In the data rows, 50 means zero.
Here are some numbered points:
(62 51 54 40 58 36 51 31 30 46 60 31 23 54 56 45 39 29 75 48 40 72 55 53) 0
(47 80 32 50 52 73 58 39 74 47 45 49 51 39 47 69 56 40 28 60 68 41 34 35) 1
(38 58 13 99 53 53 52 78 99 92 41 38 70 23 55 43 53 65 19 47 76 10 50 43) 2
(62 52 68 34 26 40 39 9 37 43 63 63 61 50 82 73 51 37 59 63 48 65 59 64) 3
(79 42 46 40 32 42 54 35 66 38 57 38 36 60 69 75 72 51 53 52 43 58 57 61) 4
(34 54 17 71 50 57 70 61 66 53 51 64 66 51 50 54 51 38 47 81 73 60 44 13) 5
(28 50 41 55 50 51 67 49 48 61 41 53 65 43 33 55 43 53 36 37 59 32 32 43) 6
(44 59 52 33 44 34 54 62 44 80 48 56 59 55 88 43 56 57 59 52 72 35 36 59) 7
(30 55 68 40 38 63 61 52 44 45 40 45 45 72 42 57 34 46 57 58 52 72 49 58) 8
(37 28 63 74 61 66 66 36 0 33 40 59 77 54 20 34 31 41 53 47 48 66 60 25) 9
(40 57 52 17 63 67 46 77 56 54 50 77 52 48 30 41 43 67 38 53 61 39 26 36) 10
(41 64 58 20 66 65 41 71 49 54 49 71 55 43 34 40 45 74 42 48 66 37 25 32) 11
(63 15 42 59 46 49 60 51 83 13 69 66 41 52 34 58 49 69 28 46 42 45 48 52) 12
(45 55 48 68 36 57 62 23 52 46 42 35 59 48 51 71 44 53 31 44 67 49 52 57) 13
(58 59 57 34 67 40 38 62 29 61 41 43 49 45 58 38 68 49 51 44 35 52 38 38) 14
(34 39 55 51 64 56 42 59 25 77 32 57 60 38 44 30 40 19 75 53 36 50 56 42) 15
(42 46 33 62 39 35 55 12 63 52 75 61 59 29 86 55 33 25 80 56 50 43 62 56) 16
(60 54 66 45 67 38 40 63 32 63 50 46 46 52 79 25 50 60 60 35 47 41 55 66) 17
(56 64 45 46 40 46 49 37 66 57 48 33 47 58 75 64 63 53 55 55 65 51 55 59) 18
(24 55 18 76 50 56 62 60 61 57 66 65 61 54 47 45 47 41 56 77 74 56 45 16) 19
(68 48 76 13 38 59 29 51 38 20 62 53 24 57 14 55 32 68 34 48 52 59 48 57) 20
(10 57 27 44 38 26 61 42 64 73 50 43 23 33 98 73 64 18 95 75 54 44 28 55) 21
(38 70 33 40 27 32 47 36 79 67 76 73 72 9 90 57 46 46 45 65 79 22 22 47) 22
(73 39 24 78 65 38 58 46 69 55 41 45 69 49 71 56 59 54 29 45 50 42 52 39) 23
(51 52 49 69 62 54 53 74 40 58 31 51 61 63 41 33 77 57 46 43 45 63 61 43) 24
(31 88 71 0 42 54 24 73 29 77 66 64 46 55 57 44 50 71 51 76 72 56 41 51) 25
(56 57 42 64 42 61 41 19 62 24 55 48 62 45 40 61 45 41 37 61 53 39 57 42) 26
(30 45 45 43 73 48 51 63 26 63 46 52 52 48 41 38 49 37 66 55 49 62 43 28) 27
(40 41 41 23 48 26 52 60 55 65 64 49 25 48 68 60 51 39 69 59 39 60 43 63) 28
(36 77 72 0 37 49 25 74 22 76 69 61 46 57 58 39 52 65 59 78 72 57 36 52) 29
(69 50 79 18 55 47 36 52 23 28 61 52 52 58 50 49 54 66 58 42 47 54 52 43) 30
(67 32 80 0 62 40 8 84 20 45 76 37 12 47 50 25 52 66 54 54 34 76 57 52) 31
(42 40 66 44 60 55 50 67 31 56 34 60 68 63 33 28 37 57 53 48 50 61 48 37) 32
(25 90 60 41 77 55 41 71 26 39 20 44 38 48 43 41 78 48 58 40 15 56 55 38) 33
(16 59 86 28 41 61 43 42 0 37 48 36 39 52 16 32 23 41 55 58 34 87 76 51) 34
(42 48 39 72 48 58 50 49 41 45 38 61 71 41 36 57 72 41 48 44 42 44 53 41) 35
(66 48 56 44 52 37 56 31 36 48 54 39 33 57 58 51 45 21 70 49 48 73 53 60) 36
(56 50 48 60 27 56 57 21 54 41 47 32 56 50 44 67 42 51 35 45 71 52 52 63) 37
(71 38 33 60 67 37 49 65 81 63 56 74 76 40 80 50 69 41 54 58 59 37 49 39) 38
(55 49 54 48 63 68 57 65 35 53 43 31 38 69 23 40 43 56 28 56 62 74 45 39) 39
(81 34 38 47 33 35 39 31 99 30 95 52 19 59 70 85 57 36 42 71 48 49 35 66) 40
(44 78 39 64 30 61 54 29 70 44 43 31 50 51 51 75 70 42 38 54 70 54 55 52) 41
(58 18 46 23 40 55 34 44 83 16 78 78 55 31 51 62 36 54 44 57 46 25 37 51) 42
(81 15 52 56 56 25 49 45 31 52 64 37 43 56 64 33 41 45 71 49 38 52 66 54) 43
(78 50 79 20 46 49 40 46 22 35 59 52 42 59 49 47 53 62 57 46 43 62 54 51) 44
(87 42 59 40 40 56 46 26 63 28 52 30 50 60 26 62 34 57 17 41 58 56 53 64) 45
(77 16 61 49 56 28 39 43 25 53 65 39 46 54 57 28 39 45 71 51 45 56 61 60) 46
(64 46 76 19 43 64 28 54 43 26 69 49 25 59 13 48 32 73 38 45 47 58 44 56) 47
(28 29 40 73 48 35 71 26 41 41 54 64 58 55 80 54 41 33 82 52 43 52 60 42) 48
(66 38 42 32 52 37 42 34 78 27 58 65 44 46 57 62 63 30 50 51 25 49 38 54) 49
(38 41 43 73 66 40 57 48 34 55 32 53 56 51 56 46 49 46 45 34 44 51 54 46) 50
(62 63 49 49 57 38 58 31 29 21 49 70 56 27 58 46 61 41 54 31 28 48 42 37) 51
(78 44 42 41 31 42 56 42 65 42 63 37 34 62 68 77 62 56 48 54 49 64 58 71) 52
(35 62 29 37 24 37 47 40 79 65 81 72 72 9 84 58 48 54 48 73 77 28 30 42) 53
New points follow, each followed by the numbers of its five nearest points above, smallest number first.
(77 49 68 55 62 68 47 38 43 48 38 42 55 75 31 52 55 50 31 50 57 76 54 41) 8 24 32 39 45
(62 54 75 33 21 35 35 1 33 41 64 52 65 53 90 72 44 41 58 57 47 57 67 63) 3 4 16 18 36
(44 36 44 48 54 57 64 56 24 74 51 39 50 55 43 41 36 44 60 60 65 64 56 40) 8 15 27 32 39
(62 19 55 26 35 49 42 40 88 17 83 83 44 28 43 67 41 55 41 58 45 24 35 50) 12 26 40 42 49
(8 62 23 36 43 27 56 42 67 75 51 46 28 37 99 67 66 19 95 67 57 41 28 55) 7 16 18 21 28
(58 12 50 21 38 46 36 35 87 24 76 77 49 21 44 63 37 54 55 55 45 26 36 54) 12 26 40 42 49
(54 48 48 62 48 59 47 18 62 28 47 47 64 49 40 65 41 42 32 60 52 41 51 40) 1 13 26 35 37
(38 47 42 71 54 50 48 60 42 45 41 60 67 35 36 52 67 46 41 38 40 43 53 40) 6 24 27 35 50
(82 36 36 44 29 33 39 33 99 36 87 51 22 52 76 78 55 45 39 73 37 46 33 66) 4 40 42 49 52
(45 52 44 60 62 48 64 46 43 45 30 42 53 60 38 48 59 47 40 33 31 54 49 54) 6 14 24 35 50
(38 85 52 50 16 77 64 37 84 40 48 58 70 53 37 77 66 38 54 57 81 48 61 62) 1 13 26 37 41
(48 44 42 72 53 47 56 41 49 51 54 43 39 66 53 46 47 49 53 50 50 53 59 63) 13 18 36 37 50
(57 69 43 46 40 41 50 40 67 64 55 29 44 55 80 64 62 46 50 56 64 47 57 70) 4 7 18 41 52
(50 36 60 65 47 41 61 49 42 63 54 60 54 41 60 38 44 48 44 30 43 48 53 71) 6 17 35 46 50
(41 46 45 70 52 52 52 53 45 48 37 57 65 33 35 56 66 43 49 45 46 38 54 41) 6 24 26 35 50
(37 55 54 28 52 26 52 54 44 72 51 62 67 55 84 49 52 59 65 62 76 32 41 50) 7 14 17 18 28
(24 83 59 36 69 60 26 71 13 34 21 42 33 52 42 26 66 43 64 45 14 61 56 34) 14 15 24 27 33
(74 36 25 74 67 46 63 43 71 55 45 46 66 51 68 52 57 59 27 43 46 42 52 38) 13 23 35 38 50
(55 46 53 70 57 59 56 79 44 65 34 52 61 66 39 35 71 65 45 35 50 54 72 55) 24 32 35 39 50
(84 45 62 46 39 53 46 23 70 29 52 35 53 64 16 65 43 52 16 38 55 61 48 56) 13 20 26 37 45
(67 54 53 69 56 68 55 59 56 48 43 37 73 48 34 41 51 66 42 43 62 52 76 52) 13 24 35 37 39
(37 41 59 51 64 57 44 55 28 74 41 61 56 45 49 47 41 16 76 48 38 52 49 36) 14 15 27 32 50
(61 64 46 53 41 36 49 35 56 70 52 33 52 54 84 60 56 48 59 53 61 50 53 71) 4 7 18 36 52
(48 37 40 53 41 48 65 21 61 10 51 69 68 54 45 63 44 49 49 65 42 34 49 33) 12 26 35 42 49
(84 35 24 47 32 39 41 31 99 38 83 53 23 50 71 76 62 38 49 70 43 42 33 63) 4 40 42 49 52
(39 38 44 12 37 24 46 57 53 68 73 54 22 48 66 63 54 38 68 65 40 62 41 62) 0 28 36 49 52
(46 78 31 51 53 69 49 44 74 57 42 47 57 47 45 67 50 38 31 69 65 42 46 39) 1 5 13 26 41
